[[135 138 132 134]
 [139 154 130 124]
 [140 131 129 132]]
->
[[135 138]
 [139 154]
 [140 131]]

[[136 127 101 116 132]
 [140 130 132 117 126]
 [150 116 110 118 106]]
->
[[136 127]
 [140 130]
 [150 116]]

[[117 123 121 141 117]
 [103 130 125 135 102]
 [146 140 126 114 128]]
->
[[117 123]
 [103 130]
 [146 140]]

[[133 150 142 112 105]
 [145 140 141 145 124]
 [145 133 113 112 132]
 [105 109 146 135 108]
 [150 115 135 114 145]]
->
[[133 150]
 [145 140]
 [145 133]]

[[105 125 117 120]
 [124 151 139 134]
 [143 109 137 102]]
->
[[105 125]
 [124 151]
 [143 109]]

[[118 149]
 [135 136]
 [104 149]
 [151 129]]
->
[[118 149]
 [135 136]
 [104 149]]

[[122 112 149 143]
 [124 112 150 144]
 [125 121 138 135]
 [126 122 140 138]
 [124 113 152 148]]
->
[[122 112]
 [124 112]
 [125 121]]

[[147 115 146]
 [ 99 123 120]
 [112 140 105]]
->
[[147 115]
 [ 99 123]
 [112 140]]
---
[[156 138]
 [147 109]
 [157 125]
 [154 134]
 [149 142]
 [157 125]
 [121 143]]
->
[[156]
 [147]
 [157]
 [154]
 [149]
 [157]
 [121]]

[[121 128 124]
 [123 140 111]
 [121 151 103]
 [143 141 125]
 [129 112 135]
 [119 137 127]
 [131 114 128]
 [123 121 138]
 [123 148 117]
 [127 138 120]]
->
[[121 124]
 [123 111]
 [121 103]
 [143 125]
 [129 135]
 [119 127]
 [131 128]
 [123 138]
 [123 117]
 [127 120]]

[[135 114 128 143 128 106  99 139 129]
 [144 128 130 121 129 131 111 142 148]
 [102 116 135 135 143 127 151 126 152]]
->
[[135 128 128  99 129]
 [144 130 129 111 148]
 [102 135 143 151 152]]

[[133 139 129 132 135 118 110 122 122 113 151 128 138 113 138]
 [111 150 123 127 119 130 141 126 131 128 127 124 126 112 105]
 [114 131 124 122 116 140 149 127 129 133 130 123 116 136 103]
 [138 128 128 137 134 111 105 125 125 114 145 125 137 124 141]
 [144 106 133 129 138 126 116 133 128 131 119 133 131 142 151]
 [118 152 124 132 124 120 126 122 127 118 143 124 132 107 116]]
->
[[133 129 135 110 122 151 138 138]
 [111 123 119 141 131 127 126 105]
 [114 124 116 149 129 130 116 103]
 [138 128 134 105 125 145 137 141]
 [144 133 138 116 128 119 131 151]
 [118 124 124 126 127 143 132 116]]

[[107 127 127 127 128 129 131 130 125 151 132 146 128]
 [137 127 131 130 129 134 120 126 124 126 128 129 130]
 [108 128 129 132 129 118 130 131 121 125 126 145 128]
 [127 129 125 126 128 116 125 126 122 140 123 112 128]]
->
[[107 127 128 131 125 132 128]
 [137 131 129 120 124 128 130]
 [108 129 129 130 121 126 128]
 [127 125 128 125 122 123 128]]

[[151 134 127 128 131 130 123 129 127]
 [134 143 132 122 119 132 128 131 119]
 [133 132 141 129 118 121 129 124 124]
 [125 127 125 153 126 131 125 135 133]
 [125 123 121 127 140 131 131 129 123]
 [132 133 126 128 130 144 121 127 118]
 [127 125 128 127 134 118 138 130 125]
 [125 133 124 126 129 130 130 149 128]
 [129 124 126 129 123 121 123 124 148]]
->
[[151 127 131 123 127]
 [134 132 119 128 119]
 [133 141 118 129 124]
 [125 125 126 125 133]
 [125 121 140 131 123]
 [132 126 130 121 118]
 [127 128 134 138 125]
 [125 124 129 130 128]
 [129 126 123 123 148]]

[[138 129 121 133 118 126 101 138 136 123 129 124]
 [135 135 131 127 129 140 101 135 138 123 125 132]
 [142 128 119 130 119 124 101 142 137 117 128 124]
 [142 132 129 129 118 141 101 142 134 115 124 133]]
->
[[138 121 118 101 136 129]
 [135 131 129 101 138 125]
 [142 119 119 101 137 128]
 [142 129 118 101 134 124]]

[[104 111 147 128]
 [158 124 116 134]
 [129 129 134 141]
 [146 146 108 113]
 [133 122 126 118]
 [126 127 130 134]
 [131 135 122 127]
 [125 128 135 138]
 [145 117 120 111]
 [127 128 129 130]]
->
[[104 147]
 [158 116]
 [129 134]
 [146 108]
 [133 126]
 [126 130]
 [131 122]
 [125 135]
 [145 120]
 [127 129]]
---
[[120 113 136 118 124 117 118]
 [137 139 122 131 144 119 111]
 [125 115 144 110 128 121 102]
 [141 121 124 110 136 119 125]
 [128 115 142 120 126 122 119]
 [136 135 128 127 131 126 106]]
->
[[113 136 118 124 117 118 120]
 [139 122 131 144 119 111 137]
 [115 144 110 128 121 102 125]
 [121 124 110 136 119 125 141]
 [115 142 120 126 122 119 128]
 [135 128 127 131 126 106 136]]

[[121 138 122 122 127 126 129 116 134 135 132 117 129 126 132 131]
 [129 141 126 134 134 132 135 157 133 134 130 124 136 139 127 138]]
->
[[138 122 122 127 126 129 116 134 135 132 117 129 126 132 131 121]
 [141 126 134 134 132 135 157 133 134 130 124 136 139 127 138 129]]

[[129 115 118 142 131 120]
 [104 125 129 121 118 127]
 [112 128 126 134 145 129]
 [131 117 124 127 105 121]
 [137 140 132 128 147 135]
 [115 139 137 114 127 135]
 [143 136 135 116 116 133]
 [149 123 123 139 133 124]
 [111 120 126 126 117 124]
 [120 115 118 143 135 120]]
->
[[115 118 142 131 120 129]
 [125 129 121 118 127 104]
 [128 126 134 145 129 112]
 [117 124 127 105 121 131]
 [140 132 128 147 135 137]
 [139 137 114 127 135 115]
 [136 135 116 116 133 143]
 [123 123 139 133 124 149]
 [120 126 126 117 124 111]
 [115 118 143 135 120 120]]

[[122 111 102 132 147 126]
 [137 108 129 135 128 138]
 [103 125 138 113 129 106]
 [131 122 132 129 125 130]
 [141 104 110 141 138 142]
 [133 132 105 135 139 134]
 [132 109 132 132 128 133]
 [101 122 134 114 133 105]
 [140 101 120 140 134 141]
 [117 111 122 126 138 120]]
->
[[111 102 132 147 126 122]
 [108 129 135 128 138 137]
 [125 138 113 129 106 103]
 [122 132 129 125 130 131]
 [104 110 141 138 142 141]
 [132 105 135 139 134 133]
 [109 132 132 128 133 132]
 [122 134 114 133 105 101]
 [101 120 140 134 141 140]
 [111 122 126 138 120 117]]

[[123 131 126 130 131 117 149 128 123 126 132 139 123]
 [128 127 128 106 117 134 125 132 142 128 123 136 135]
 [122 123 113 115 130 120 133 138 131 135 127 128 137]]
->
[[131 126 130 131 117 149 128 123 126 132 139 123 123]
 [127 128 106 117 134 125 132 142 128 123 136 135 128]
 [123 113 115 130 120 133 138 131 135 127 128 137 122]]

[[136 139 114 133 136 129 148 111]
 [113 116 131 116 149 129 130 123]
 [115 112 130 122 140 130 130 120]
 [115 113 130 120 142 130 130 121]
 [135 138 113 134 136 129 149 111]
 [127 132 110 139 132 129 149 116]
 [114 114 130 119 144 130 130 122]
 [119 106 129 130 129 132 129 117]]
->
[[139 114 133 136 129 148 111 136]
 [116 131 116 149 129 130 123 113]
 [112 130 122 140 130 130 120 115]
 [113 130 120 142 130 130 121 115]
 [138 113 134 136 129 149 111 135]
 [132 110 139 132 129 149 116 127]
 [114 130 119 144 130 130 122 114]
 [106 129 130 129 132 129 117 119]]

[[147 131 144 118 128 105 109 143 137 130 140 146]
 [133 113 126 121 143 121 145 123 126 119 126 108]
 [135 139 112 115 113 152 151 112 107 136 140 129]
 [115 103 154 122 113 113 138 149 143 122 143 108]
 [134 128 117 120 131 134 127 140 144 112 120 121]
 [136 117 127 110 127 126 144 135 134 114 129 115]]
->
[[131 144 118 128 105 109 143 137 130 140 146 147]
 [113 126 121 143 121 145 123 126 119 126 108 133]
 [139 112 115 113 152 151 112 107 136 140 129 135]
 [103 154 122 113 113 138 149 143 122 143 108 115]
 [128 117 120 131 134 127 140 144 112 120 121 134]
 [117 127 110 127 126 144 135 134 114 129 115 136]]

[[129 112 114 125 142 129 145 109 120 116 113]
 [123 141 124 111 107 134 144 121 107 136 134]
 [114 134 143 145 134 119 122 119 113 146 133]
 [121 132 112 143 139 148 116 130 136 126 115]
 [129 121 151 115 110 111 123 145 143 123 119]
 [121 143 122 113 107 139 143 125 108 136 137]
 [124 108 120 133 144 125 143 110 126 117 111]
 [142 128 116 124 138 129 123 122 132 119 115]]
->
[[112 114 125 142 129 145 109 120 116 113 129]
 [141 124 111 107 134 144 121 107 136 134 123]
 [134 143 145 134 119 122 119 113 146 133 114]
 [132 112 143 139 148 116 130 136 126 115 121]
 [121 151 115 110 111 123 145 143 123 119 129]
 [143 122 113 107 139 143 125 108 136 137 121]
 [108 120 133 144 125 143 110 126 117 111 124]
 [128 116 124 138 129 123 122 132 119 115 142]]
